[ 6.65 -3.48 -8.10  2.71 -7.91] = Rezeg
[0.42 1.39 1.92 1.32 1.32] = melo
[-6.23  3.11  4.01 -3.17  9.02] = zozub
[-1.30  2.90  1.33  0.23  3.93] = mokav
[-5.92 -5.92 -5.92 -5.91  6.21] = bukes
[-6.00  2.86  2.87 -3.45  8.58] = Duvar
[ 8.53  1.44 -5.74  6.48 -6.42] = Kivof
[ 1.91  1.91  8.97 -3.22  1.91] = Pud
all Pud: [1.91] | 0 1 4
all melo: [1.32] | 3 4
all Duvar: [2.87] | 2
all bukes: [-5.91] | 3

[0.09 6.01 2.59 9.07] -> kar
[ 7.42  1.09  7.42 -5.70] -> bukes
[2.40 2.40 2.40 3.19] -> Duvar
[ 4.77  4.69 -0.33  2.39] -> melo
[-3.09  2.99  4.84  3.38] -> Vesas
all bukes: [7.42] | 0 2
all bukes: [1.09] | 1
all Duvar: [2.40] | 0 1 2

[ 3.19  4.95  4.95 -2.81 -0.17 -6.05 -0.17 -0.17] = kar
[ 4.94  3.19  4.95  4.95  3.19 -6.05 -4.01  4.95] = Duvar
[ 3.19  2.95  4.95 -2.81  2.73  4.96 -0.17  5.66] = Rezeg
all kar: [4.95] | 1 2
all kar: [-6.05] | 5
all Duvar: [4.95] | 2 3 7

[-2.96 -3.08  1.71 -6.63  7.82 -0.59  5.11  2.73  0.28  0.65 -0.72  3.96
  5.16 -0.72  3.96 -3.08]  vufe
[-0.42 -2.83 -4.71 -6.70 -1.85  0.42  6.26  3.12 -0.95 -0.35  0.79  1.81
 -0.12 -0.65 -0.84  0.29]  Vesas
[ 1.61  1.35 -1.39  5.08 -0.52 -0.45  4.72  3.20  6.11  2.93  0.92  2.79
  2.43 -3.07  1.78 -4.38]  Kivof
all vufe: [0.28] | 8
all vufe: [-3.08] | 1 15
all vufe: [3.96] | 11 14

[-0.12 -0.02 -0.26 -0.12 -0.38  2.93] -> Tedav
[-1.39  1.65  0.20 -2.41 -0.17 -7.23] -> bukes
[ 0.78 -0.54  0.53  0.38  0.96  3.74] -> Vesas
[-0.12 -0.12  1.46 -0.12  2.23  3.92] -> vufe
[ 2.92  2.92 -2.11  2.92 -2.88  0.14] -> Kivof
[ 0.52 -0.68 -0.17  1.06 -0.07  2.77] -> zozub
[-0.49 -0.27  0.70 -1.80  0.78 -2.86] -> Duvar
[ 0.58 -0.72 -0.15  1.10 -0.02  3.04] -> melo
all Kivof: [2.92] | 0 1 3
all vufe: [-0.12] | 0 1 3
all Tedav: [-0.26] | 2

[-7.06 -4.33 -4.33 -7.06] = mokav
[-3.89  3.44 -2.60  2.62] = zozub
[ 4.50 -6.12 -4.32 -6.87] = melo
[-4.33 -4.00 -4.33 -4.01] = Duvar
all mokav: [-7.06] | 0 3
all mokav: [-4.33] | 1 2
all melo: [-6.87] | 3
all Duvar: [-4.33] | 0 2
all Duvar: [-4.01] | 3

[ 0.70  0.20 -4.59 -0.31 -5.64  1.55] = vufe
[ 0.19 -1.17  2.13 -0.03 -5.80  2.13] = bukes
[-1.38  0.00 -6.18  0.17 -5.86  3.25] = Rezeg
[-0.20  0.18  4.46 -0.02  3.41 -1.16] = Vesas
[-0.60  0.45 -7.36  0.12 -8.18  1.89] = Tedav
[ 2.53  0.07 -2.83  0.07 -3.13  0.07] = kar
[ 0.70  0.20 -4.59 -0.31 -5.64  0.10] = Pud
[-0.07 -1.82 -4.60  0.35 -4.76  1.41] = Kivof
[ 0.16 -0.06 -7.86  0.04 -7.09  3.51] = melo
[ 1.15 -0.31  1.48  0.20  2.01 -0.01] = mokav
all bukes: [2.13] | 2 5
all kar: [0.07] | 1 3 5
all Rezeg: [-5.86] | 4

[ 4.59  0.52  2.15  1.04  3.41  1.34 -2.43]  kar
[ 1.58  1.35  1.58 -1.49  1.58 -1.49 -2.06]  melo
[ 0.49 -3.31  1.25  0.78  3.91 -2.50  0.03]  vufe
[-3.87 -3.87 -0.28 -0.28 -1.50 -3.87  4.12]  mokav
[-5.79 -3.46 -2.03  8.99  0.01 -0.42 -0.64]  zozub
[-0.17 -0.84  0.91  4.17 -3.47 -1.67 -2.14]  bukes
[ 1.34 -2.47 -2.47 -2.47 -0.54 -2.48 -0.87]  Kivof
all melo: [-1.49] | 3 5
all mokav: [-0.28] | 2 3
all mokav: [-3.87] | 0 1 5
all vufe: [-3.31] | 1
all Kivof: [-2.47] | 1 2 3

[-0.68 -0.68 -0.68 -0.68  0.27 -0.13] : mokav
[-0.25  0.64  0.14 -0.10  1.16 -1.06] : Vesas
[ 0.47 -0.05  0.08 -0.05 -0.05 -0.44] : melo
[-5.77  2.87 -0.31 -5.77  2.87 -5.76] : Rezeg
[ 0.65  0.97  0.87 -0.04  1.55 -0.95] : Duvar
[-3.36  0.34  7.32  3.13  3.13  1.71] : vufe
all Vesas: [-1.06] | 5
all vufe: [3.13] | 3 4
all mokav: [-0.13] | 5
all Rezeg: [-5.77] | 0 3
all mokav: [-0.68] | 0 1 2 3
all melo: [-0.05] | 1 3 4

[-0.94 -0.44 -7.02 -6.30 -7.02] : Pud
[-3.37  3.69  2.01 -3.41 -3.78] : kar
[ 0.00 -2.11 -2.11 -2.11 -7.16] : Duvar
[-6.86 -3.47 -3.47 -6.87 -6.87] : Kivof
[-6.58 -6.58 -5.48 -6.58 -5.48] : Rezeg
[-0.12 -6.57  5.51 -1.97  8.53] : bukes
all Kivof: [-3.47] | 1 2
all Rezeg: [-5.48] | 2 4
all Kivof: [-6.86] | 0
all Rezeg: [-6.58] | 0 1 3
all Pud: [-7.02] | 2 4
all Duvar: [-2.11] | 1 2 3
all kar: [-3.41] | 3

[ 4.01  0.63  0.62  1.27 -0.28 -8.90  2.46 -3.93  0.62 -0.28 -0.28  2.46
 -0.28] = vufe
[ 3.63  7.98  0.50  2.45 -1.42 -6.91 -0.64 -4.85  6.19 -4.17  1.26  2.24
  6.77] = Duvar
[ 0.03 -0.74  0.84 -2.83  3.09  2.81  2.06  4.87 -2.95  6.68 -0.23 -0.07
 -1.08] = Tedav
[ 0.79 -3.16  2.23 -0.43  2.85  8.82 -3.16  5.72 -2.71 -3.16  1.83 -1.09
 -3.53] = zozub
[ 0.10  0.55  0.43 -3.31  2.96  0.61  2.31  4.19 -2.57  6.78 -0.76  0.31
  0.06] = Rezeg
[-0.90 -0.15  0.07 -1.99  2.43 -0.53  3.31  3.08 -1.61  5.13 -0.82  1.40
  0.49] = bukes
all zozub: [-3.16] | 1 6 9
all vufe: [0.62] | 2 8
all vufe: [1.27] | 3
all vufe: [2.46] | 6 11

[ 6.58  6.65  4.80  4.97  4.72  4.71  4.96 -6.59  6.75 -6.72  6.68 -6.49
  4.63 -6.56  4.62 -6.67  6.71 -6.47  4.69 -6.47  5.08  4.73  4.74  4.68
 -6.68  6.44 -6.60  4.75  6.49 -6.51 -6.55  4.67  4.72 -6.59  4.76  6.59
  6.66  6.50] : Tedav
[-6.09 -6.19 -4.44 -4.64 -4.48 -4.42 -4.59  6.18 -6.37  6.28 -6.24 -4.49
 -4.38  6.10 -4.33  6.24  6.40  6.13 -4.43  6.08 -4.74 -4.48 -4.44 -4.37
  6.29 -4.48  6.18 -4.49 -6.06  6.14  6.18 -4.39 -4.39 -4.48 -4.45 -6.16
 -6.13 -6.08] : kar
[-6.58 -6.65 -4.79 -4.95 -4.70 -4.78 -4.96  6.60 -6.79  6.67 -6.71  6.51
 -4.73  6.56 -4.64  6.71 -6.68  6.53 -4.73  6.55 -5.10 -4.74 -4.75 -4.49
  6.72 -6.48  6.57 -4.76 -6.61  6.57  6.63 -4.75 -4.64  6.59 -4.83 -6.60
 -6.65 -6.53] : Pud
[ 6.63  6.63  4.86  4.97  4.82  4.74  4.93 -6.65  6.84 -6.64  6.78 -6.47
  4.75 -6.53  4.67 -6.71  6.73 -6.56  4.82 -6.52  5.07  4.81  4.86  4.67
 -6.76  6.45 -6.59  4.79  6.54 -6.59 -6.60  4.72  4.71 -6.60  4.81  6.64
  6.68  6.55] : vufe
[-6.64 -6.73 -4.81 -5.02 -4.79 -4.78 -5.07  6.67 -6.83  6.77 -6.74  6.59
 -4.70  6.63 -4.72  6.69 -6.84  6.61 -4.76  6.55 -5.18 -4.82 -4.82 -4.73
  6.77 -6.53  6.69 -4.84 -6.59  6.68  6.72 -4.81 -4.79  6.70 -4.81 -6.73
 -6.75 -6.60] : Kivof
[ 6.63  6.63  4.86  4.97  4.82  4.74  4.93 -6.65  6.84 -6.64  6.78 -6.47
  4.75 -6.53  4.67 -6.71  6.73 -6.56  4.82 -6.52  5.07  4.81  4.86  4.67
 -6.76  6.45 -6.59  4.79  6.54 -6.59 -6.60 -4.65  4.71 -6.60  4.81  6.64
  6.68  6.55] : zozub
[ 6.56  6.57  4.74  4.95  4.71  4.74  6.76 -6.48  6.76 -6.64  6.63 -6.44
  4.67 -6.50  4.65 -6.63  6.39 -6.45  4.73 -6.43  6.39  4.70  4.76  4.64
 -6.65  6.39 -6.51  4.72  6.47 -6.50 -6.52  6.39  4.61 -6.54  4.72  6.54
  6.47  6.45] : Rezeg
all Rezeg: [6.39] | 16 20 25 31
all kar: [-4.48] | 4 21 25 33

[-2.47  2.87  1.84 -2.14  1.71 -2.47  1.22 -2.06  2.60  1.71] = vufe
[ 4.05  1.90  4.90 -3.63  3.65 -7.19  3.92 -1.20 -0.22  0.08] = Rezeg
[ 2.34  2.39  2.85 -2.99  2.37 -3.78  2.04 -1.88  2.05 -2.35] = Kivof
[ 1.34  2.39  1.79 -2.24  1.65 -2.31  1.08 -1.82  2.05  3.93] = Pud
[-2.29  2.69  2.02 -2.53 -2.29 -2.29  1.29 -1.95  2.69 -2.06] = melo
[ 4.05  1.90  4.90 -1.20  3.65 -7.19  3.92 -1.20  1.58 -3.05] = bukes
[ 2.31  2.65  2.65 -2.99  2.27  2.65  1.91 -2.15  2.33  2.65] = zozub
[ 1.92  3.05  2.04 -2.74  1.88 -2.37  1.36 -2.40  2.76 -2.23] = mokav
[ 2.77 -6.24  3.70  1.68  1.29 -7.45  4.13  6.80  2.70  1.76] = Tedav
[ 2.27  2.28  2.75 -2.97  2.28 -3.49  1.95 -1.78  1.94 -2.29] = Vesas
[ 1.29  3.03  1.07 -1.15  1.11 -2.48  0.84 -1.81  2.95 -1.12] = Duvar
all zozub: [2.65] | 1 2 5 9
all melo: [2.69] | 1 8
all vufe: [-2.47] | 0 5
all bukes: [3.92] | 6

[ 6.11  5.99  0.72  1.67 -5.78 -1.60  0.02 -7.76  6.79 -7.08 -2.63] : Rezeg
[ 6.13  6.06  2.43  5.58  4.13 -0.29  6.97  2.11  1.15 -5.42  4.24] : zozub
[-0.80 -1.09 -3.35 -2.89 -0.77 -5.36  2.48 -4.54 -4.63  6.60  1.78] : mokav
[-6.69 -7.10 -6.08 -6.69 -4.81 -7.10 -6.69 -7.10 -7.10 -6.69 -2.06] : melo
[ 5.47 -1.45 -2.84  0.96 -1.77 -0.54  1.42 -3.73  3.60  5.10 -6.34] : Kivof
[ 1.62 -3.03  1.89 -2.61  7.43 -5.76 -3.94  7.52  1.54 -2.71 -5.11] : kar
[-2.97 -4.87 -2.97  5.84  7.20 -6.50 -4.10  6.06  4.78  3.53 -5.36] : vufe
[-4.60 -0.99 -4.22 -6.70  4.79  7.08 -0.94  0.63 -2.43  6.12  2.92] : Duvar
[-1.37 -3.03  5.01 -4.50 -7.79 -3.06 -0.95 -4.26  5.71 -2.64  2.07] : Vesas
[ 1.82 -3.95  4.64  7.76  7.51  7.30 -3.48  1.13 -7.46 -5.33  3.72] : Tedav
[-3.07  4.40 -5.08 -3.62 -0.60  2.55 -4.75  4.34 -4.87 -7.03  3.83] : bukes
[-7.65 -3.94  6.59  0.18 -2.26  0.77 -5.84  6.66  2.98  5.48  1.29] : Pud
all melo: [-6.69] | 0 3 6 9
all vufe: [4.78] | 8

[ 5.76  1.15  5.04  1.46 -3.35  0.10  0.65  3.64] = Vesas
[ 5.76 -0.59  5.04  5.04 -0.59 -0.59  0.65  5.05] = bukes
[1.15 1.15 1.15 0.10 0.10 0.10 0.10 1.15] = Kivof
[-4.30  0.09 -4.22 -2.55 -0.60 -0.60 -0.43 -0.60] = melo
all bukes: [5.04] | 2 3
all melo: [-0.60] | 4 5 7
all Kivof: [0.10] | 3 4 5 6
all Kivof: [1.15] | 0 1 2 7
all bukes: [5.05] | 7
all Vesas: [0.10] | 5

